m =
[[103 133 128 139]
 [134 132 137 122]
 [128 136 129 133]
 [126 152 117 134]
 [130 132 131 122]
 [137 126 128 130]
 [111 128 139 102]
 [125 130 130 125]
 [124 138 132 127]
 [122 141 127 121]
 [121 149 140 124]
 [121 139 143 115]
 [132 131 124 126]]
Rows and columns are counted from 0.
(0, 0) -> 103
(11, 3) -> 115
(4, 3) -> 122
(6, 3) -> 102
(11, 1) -> 139
(10, 1) -> 149
(2, 3) -> 133
(3, 2) -> 117
(0, 2) -> 128
(12, 2) -> 124
(11, 2) -> 143
(4, 2) -> 131
(5, 1) -> 126
(2, 0) -> 128
(9, 3) -> 121
(10, 3) -> 124
(6, 1) -> 128
(8, 3) -> 127
(3, 0) -> 126

M =
[[122 137 133 147 116 121 147 136 115 117 130 127 139 132 104]
 [116 127 133 146 121 132 117 133 117 118 129 131 126 122 140]
 [116 141 133 112 137 125 120 106 132 130 139 132 137 115 139]
 [123 142 133 137 120 122 140 123 121 120 133 125 129 130 128]
 [129 109 133 143 114 114 134 129 146 129 125 125 114 132 143]
 [118 126 133 150 121 146 108 143 110 118 124 131 135 116 136]
 [119 119 133 122 128 113 122 136 138 134 154 129 128 129 128]
 [123 136 133 131 123 119 136 116 130 125 132 129 118 130 145]
 [109 117 133 123 137 113 118 124 135 128 132 129 136 119 112]]
M[0][0]	122
M[6][11]	129
M[7][2]	133
M[1][2]	133
M[0][7]	136
M[0]	[122, 137, 133, 147, 116, 121, 147, 136, 115, 117, 130, 127, 139, 132, 104]
M[2]	[116, 141, 133, 112, 137, 125, 120, 106, 132, 130, 139, 132, 137, 115, 139]
M[8][6]	118
M[8][13]	119
M[6][6]	122
M[4]	[129, 109, 133, 143, 114, 114, 134, 129, 146, 129, 125, 125, 114, 132, 143]
M[4][7]	129
M[:, 0]	[122, 116, 116, 123, 129, 118, 119, 123, 109]
M[2][11]	132
M[5]	[118, 126, 133, 150, 121, 146, 108, 143, 110, 118, 124, 131, 135, 116, 136]
M[8]	[109, 117, 133, 123, 137, 113, 118, 124, 135, 128, 132, 129, 136, 119, 112]
M[8][12]	136
M[6][12]	128
M[0][8]	115
M[4][10]	125
M[2][1]	141
M[7][13]	130
M[:, 13]	[132, 122, 115, 130, 132, 116, 129, 130, 119]
M[4][14]	143
M[8][14]	112
M[3][8]	121
M[1][9]	118
M[1][6]	117
M[6][0]	119
M[7][7]	116
M[7][1]	136
M[0][2]	133
M[4][8]	146

a =
128  113  128  115  125  117  125  135  124  120  115  111  134
109  118  137  128  131  127  126  122  117  124  105  121  119
123  135  131  130  113  121  128  128  123  132  130  138  129
a[0][0] => 128
a[2][10] => 130
a[:, 4] => [125, 131, 113]
a[1][12] => 119
a[0][9] => 120
a[2][6] => 128
a[:, 8] => [124, 117, 123]
a[2][2] => 131
a[0][5] => 117
a[0] => [128, 113, 128, 115, 125, 117, 125, 135, 124, 120, 115, 111, 134]
a[0][6] => 125

B =
[[123 137 124 129 119 119 116]
 [138 130 133 142 125 125 118]
 [122 129 139 122 131 129 116]
 [137 129 125 132 112 124 131]
 [127 140 125 142 130 130 120]
 [133 133 129 148 128 136 115]
 [127 143 128 130 126 130 111]
 [129 130 134 149 134 131 119]
 [128 128 118 132 119 139 124]]
Indices start at 0.
(0, 0) => 123
(8, 0) => 128
(3, 6) => 131
(1, 5) => 125
(5, 0) => 133
(0, 2) => 124
(6, 3) => 130
(1, 0) => 138
(8, 6) => 124
(4, 1) => 140
(1, 6) => 118
(8, 5) => 139
(1, 2) => 133
(2, 3) => 122
(5, 3) => 148
(3, 4) => 112
(4, 5) => 130
(6, 0) => 127
(3, 3) => 132
(5, 5) => 136
(7, 0) => 129
(0, 3) => 129
(2, 4) => 131
(6, 2) => 128

data =
[[112 125 140 133 121 122 134 140 137 138 140 135 135]
 [112 124 138 131 122 122 135 142 138 139 140 134 136]
 [112 123 136 128 123 123 136 144 139 140 140 133 137]
 [112 126 141 135 121 122 134 139 136 137 140 136 133]
 [112 125 139 131 122 122 135 142 138 139 140 135 136]
 [112 123 135 127 124 123 136 145 139 140 140 133 137]
 [113 122 133 124 125 124 137 147 139 141 140 131 138]
 [112 123 136 128 124 123 136 144 139 140 140 133 137]
 [112 125 139 132 122 122 135 141 138 139 140 135 136]
 [112 123 136 128 124 123 136 144 139 140 140 133 137]
 [112 124 138 130 123 122 135 143 138 140 140 134 136]
 [112 124 137 129 123 123 135 144 138 140 140 133 137]
 [116 119 129 119 127 127 139 149 140 141 140 129 138]
 [114 121 131 122 126 125 138 148 140 141 140 130 138]
 [112 123 135 126 124 123 136 145 139 140 140 132 137]]
Indices start at 0.
(0, 0) = 112
(14, 2) = 135
(5, 6) = 136
(13, 1) = 121
(2, 2) = 136
(11, 5) = 123
(12, 10) = 140
(5, 0) = 112
(13, 11) = 130
(1, 8) = 138
(1, 0) = 112
(11, 8) = 138
(14, 5) = 123
(13, 10) = 140
(11, 0) = 112
(9, 3) = 128
(3, 4) = 121
(1, 12) = 136
(10, 5) = 122
(3, 5) = 122
(4, 12) = 136
(6, 5) = 124
(2, 12) = 137
(3, 9) = 137
(9, 12) = 137
(14, 8) = 139
(9, 7) = 144
(0, 2) = 140
(1, 7) = 142
(4, 2) = 139
(3, 2) = 141
(10, 6) = 135
(13, 9) = 141
(6, 0) = 113
(12, 9) = 141
(5, 12) = 137
(12, 4) = 127

A = [151 134 142 127 147 106 124 139 150 120]
A[0]: 151
A[6]: 124

W =
[[128 131 133 141 140 129 133 131 135 124 129 113 133 140]
 [147 154 118 103 139 122 138 152 136 127 131 118 144 110]
 [120 128 138 120 146 130 103 128 117 123 127 108 142 112]]
W[0, 0] = 128
W[0, -13] = 131
W[:, 3] = [141, 103, 120]
W[-1, -4] = 127
W[:, 4] = [140, 139, 146]
W[0, -11] = 141
W[:, 13] = [140, 110, 112]
W[-1] = [120, 128, 138, 120, 146, 130, 103, 128, 117, 123, 127, 108, 142, 112]
W[:, -6] = [135, 136, 117]
W[-2, 10] = 131
W[2, -3] = 108
W[2, 7] = 128
W[-3, -8] = 133
